Each path is a new rotation, seen through one point. The rows after it are directions, each followed by how far the rotation turns it, in degrees each step (0 if it stays put).
Each turn is a multiple of 5 degrees from 10 to 175, or 0.
Each row of a path follows its step; steps can be skipped.
path 1
step 3: [  1 -30  14 -37   0  -4  12  26  -1   2  21 -16  13   2  22 -31 -11   2
 -28 -12 -32  17   2 -53 -34   4 -15  23   2  -9   2 -13   4  -5  41  -3
  31  26 -13  37 -17   0  21 -11 -41  11  10  16   0 -15 -18 -31 -13  -5
 -19  -9  -5  -6 -21 -21  -9]
step 4: [ 15 -32   3 -18   4   6  16  33  -8  16  47  41 -21  -4   8  -5 -19 -27
  -5   9 -34 -29   8 -24   6  21 -13 -18  18  28   0  -8 -15 -12 -18  26
 -29  15  26  22 -18  25  18 -15 -10  -1 -24 -27  10  -6 -13  -9   3 -30
   4   8 -23  -3 -10 -27 -32]
step 5: [ -4  27  15 -14  14 -25   0  16  35 -11  61  -2   7  -4 -46  -6   3  10
   2  15 -36 -25  -2  -8  11   4  18 -22 -30  11  10   6 -26  23 -24  11
  14  19 -16   3   8   5  15   2 -21 -27 -17   4  18   0 -21 -45  -2   3
 -26  20   6 -17  22 -32  -3]
step 7: [-25  27  27 -12 -16  24 -24  -7  17 -24  30  -9  -7  -6  -4   7  41 -22
   4  15  -7  40   6 -21  21  -6  -4 -21  19   6 -13  19 -28 -40 -11 -31
   5  30  12  28  -4  11 -16   7  32  12 -38   9   7 -11 -30  14 -16  13
 -33   4 -22  13  14   4  11]
step 8: [-39  -1   9   5  26  42 -26  -1  29 -18  12  12  50  -6   1 -19  11 -35
  12   1  -8  27   8  19   5   8   1  15 -41  17  21  -4 -11 -29  12 -19
  -5 -33 -27   3 -37  26  37  -7  -3  27 -21  -1   8 -10   1  11 -18  -9
  -8  17   5  22   6   6  -1]
step 16: [-20   0 -21  -7  11   5   7   1  11 -49  17 -14  46  -3  -5  -6  -3   4
  -2  -1  22  33  -3 -11  25  14   3 -15 -30   1  -4   8 -28  -6 -13  -6
 -12  27   5  28 -13  25 -22 -11  61 -10   4 -13 -20  -1  -9 -22  19  10
 -13  33 -37  22  37   0   2]
step 17: [-37  10  17 -12 -11   0 -31   1  35  -9  -3  14  47 -13  -3 -24  26 -18
 -11   2  38 -18 -13  10  29  -1 -16   1   9  -7  -1   0  -2 -25  19 -32
 -20  23   6 -10 -11  47  25 -18   6   9 -13  15   4  -8  12  -4 -15 -11
   2  14 -17 -30  23  50  26]
step 18: [-16 -20  38  41  23   2  11   1   0 -47 -17  24  33  -5 -13 -15  -3 -12
  -2  -8  12  11 -11 -13 -18  -1   0  -3  -1 -12  -3 -31 -16   4  16 -23
  13 -12   2  -2   4  16  16  -7  -4  30   1   9 -33  -3 -28  36 -44   6
 -42  14 -46 -20  -8   8 -11]
step 19: [ 40 -39  36   0  22   5  33 -29   4 -28  19  -3  15  15   1   3  -5 -24
  -7  31   8  -8  -3 -16 -22  22 -33  17  -5  15  20 -17  17 -24  18  -7
 -16  10   0 -10 -18  26 -12 -21 -33 -22   0  32  -2 -17  21  18 -27   8
   6  -3 -21  17  44   9 -15]
[  0   1   3   9  -7   3  -6  10  -6   1  -4   3   9   1   4   0   0  -1
  -4  -2  -3  -4  -3 -10  -4   1   1   9   4  -5   2   7   0   6  -1  -2
   2   4   1  -9   5  -3   3  -8  -1   6  -2  -4  -4 -10 -12   0   4   2
  10  -4   0  -4  -5  -2   8] | 125
[  9   0  -2  -2   9   8  -4   0   0   5  -2   0 -10  15  -4  -6  -1   3
   1   0  -8   7  -1  -3  -3  -1   2  -2  -3   5  -6  -1   4   9   1   4
   2   3   2   2  -2   7   2   2  -9   1   2  -6  -4   2  -1  -4  -1  -1
   8  -8  -9  -7   4   7   5] | 40
[  2   2   5  -5   3  -6   3  -2  -9   2 -10   4  11   0   4   0  -2   1
  -3  -7  -1   0  -6  -5  -7  -3  -1   2   0  -4   1  -9  -2  -5   0  -4
  -8   3  -1   4  -1  -2  10   4  -1  -6   2   1  -2  -2  14   6  -3  -6
   1   1 -10  -9   4  -7   3] | 45
[ -6 -12   0   7  -2   0  -3   5  -4   1 -14   0   0   2   5  -1  10  -5
  11   0   2   2   8  -1  -6  -2   3  -5   0   3  -2   3  -1  -6   5  -4
   1   7  -2   6  -1   5   6   4 -12   1  -2  10   4   5  -6   4   0   0
  -7  -3   1   6  -1   2   1] | 70
[  0   6  -3  -2  -7   3  -2  -8  -4  -3  -1  -6  -8   2   4  10  -5   3
  -3   0   3  -6   1 -11   3   2   1  -4  -3   3  -1   2  -1  -9   6  -2
   1  -9  -5   3  -2   7   0   0  -5   2   3  -2  -1 -14  -3   5  -5   4
  -7  -6  -9  -3 -10  -1  -6] | 95
[ -7   1  -1  -5  -2  -5   0   4   1  -8   1  -6  -7   3  -2   5   2  -3
  -8  -7  -4   6 -12  11   1 -10   6   3   5  -2  -4   4   5   0  -2  -7
   3   7  -3  -3  -3   3   5 -12   2   1   2  -2   2   3   1   8  -7  -3
  -1  -1  -6   7  -6   5   2] | 70
path 2
step 0: [-14  45  12  12  33 -15 -21  22  -3   2 -10   3 -61 -25   3  14   0  21
  -3 -30  13  -3  17 -10  19 -14 -23  -6  -1   0 -11  -5  -4  23  -6  16
   4 -19  20  25 -18   1  25   5 -29 -23  23  23 -12 -25   6   6   8   8
 -13   6  -7  23  -1  18  -3]
step 2: [  8  25 -34  10  38  -8  15  12   8 -20  19 -10 -37  -7   3  11   4 -23
   7 -19 -15   4  33   4  18  -2 -10 -16 -20  31  11  17   5  -1 -19  22
   2 -12  22  10 -11   2  36 -19 -23  -6   1  12  21 -20  35  27 -21  17
  26 -18  -7  19  11 -17   3]
step 6: [ 16  -7 -21  14  61 -13 -10 -21 -33 -29  -2  -9 -30  -2 -23  15   6  13
  -4 -25 -19  11  27 -25   9 -13  -7 -17 -18   3 -10   8 -13   6  21   0
  28  10  -8   7 -18 -16   4 -11 -23 -15 -12  -6  21  -7  13  -8  19  28
 -19  37  -5 -19   4  15  -2]
step 8: [-10  35   7 -36  22   1   0 -20 -42 -14 -11  -4 -37  -6  20  21 -19   1
  -4  -6  18   7  46 -14  13  -5   8 -27 -24  11 -11 -14   5  14  14 -11
 -10   9   6   4 -21 -33  16   0 -25  12  17   6  10 -19  -3   7  13  49
   4   9  -7  18  11  10   3]
step 9: [ 22 -15  -1  25  10 -24   1  21   0 -29   0  -8 -46  19 -11   5 -10 -39
   2   8  11 -21  13 -22  10  -4 -10   9 -21 -15 -23 -28 -30  26   2  -2
 -33  12   9  -1  -8 -14  12  -5 -36  11   0  -1   9 -33  21 -26 -27  26
  -2   2  18  23  -5  -3   2]
step 10: [-10   8   2   4  44   2  -7  27 -38   6  -4  39 -42 -15   7  15 -23   3
  -4  -4 -20  11  28 -21 -14 -28   1   3 -13  26 -16 -21   0  28 -20  -3
  -7 -16  25   2  10  18  19 -11 -24 -29   9  10  22 -27   9   7  -6  16
  17 -15   5   8  15  14   2]
step 11: [ -2   3 -13  21  12 -19   9   9  29  -2   4  -7 -16  17   7  -6 -16   0
  15 -14 -20 -24  30 -35 -10  -3  -7 -12   8   2 -41  -4   1  18 -16 -16
 -13  -3  33   8 -30   1  26  -3 -48 -21  -9  21 -17 -23   4  -3  -2  30
 -22  39 -22   2 -17  17   7]
step 16: [-16  17  -3  19  48  11 -15 -14 -33 -12   4   0 -56  -3   1   5   4   1
  13  -4   2  -3  27 -24  23 -11  -1 -21   5 -11 -11 -19  -1  17  32  16
  13  14   8  14 -15 -20  12  34 -41 -22 -16  23  -4   3  -4 -15   4 -16
  -5  29  14  14   4  -2  -3]
step 20: [ 35  -9 -19  21  42   6 -34  40  -7   7  -5   5 -37   4  -3  -3 -31 -22
  14   4   2   9  15  -9   3 -11  22 -10 -38  30 -23 -27  -3  -3 -18   9
  -7  -4  33  11 -16  17  -2  -5 -17  -7  27 -11   3  -6   2   3   2   2
  10  15  17  43   6   2  13]
[  7  -3  11   8   1 -13   0  -2  -4   6   6   1   2  -5   1  -5   1  -2
   6   1   0   7  -1  -2  -3  -8  -5   2   2   0   0   3   3   4  -1  -6
   6   3  -1   8   2   2   8   4   2  -6   0  13   0   0  -2  -1  -2  -6
  -8   8  -6  -4   9   4  -6] | 65
[  0   0   5   1   6   3  -2  -1   3   0  -6  10  -3   4   0  -1  -6   3
  -1   5  -4  -1   5   4   0   1   1  -1  -6   1   8   6   8  -4  -5   2
 -13   3  -6   1   0   6   3   6   9 -11  -4   4   6   7   2   4 -12   4
   1  -6   4   4   1  -7  -4] | 135
[  0   4   1   0  -3  10   3   5 -13  -5  -5  -2   5  -3  -1   2  15   4
  -5   6   7   4  -2   0   4 -10  -9   4   4   0  -5  -5   7   5  -3   1
  -9  -2   3   4  -3   5   4  -2   2   2  -6  -6  -5   1   8   3  -7  -4
  -1   1  -3   1  -2   2  -3] | 155
[ -5   8  -3   2  -4  -2   3  -1   3  -8  -4  -3  -2  -2   0   5   4   4
  -6  -6  -7   7   6  -2  -3   5  -4   3  -7 -12   9   5  -3   6  -9  -2
   6  -7  -5  11   6   0  -2  -4   0   3   6  -1   3   0   0   9  -3   8
   1   1  -5  -4   1   5  -4] | 170
[ -2   2  -9   4  -2   5   1   4  -6  -1   2   5   6  -2   5  -2  -4   5
 -10   1   2  -4   3  -2  -4   5  -2   6   3   2 -10   9   2   3   4   7
   4   1  -9   5   1  -2   0   5   2   3   1   7  -1  -2  -3 -12   0   9
  -6   8  -5   7   1 -13   2] | 140
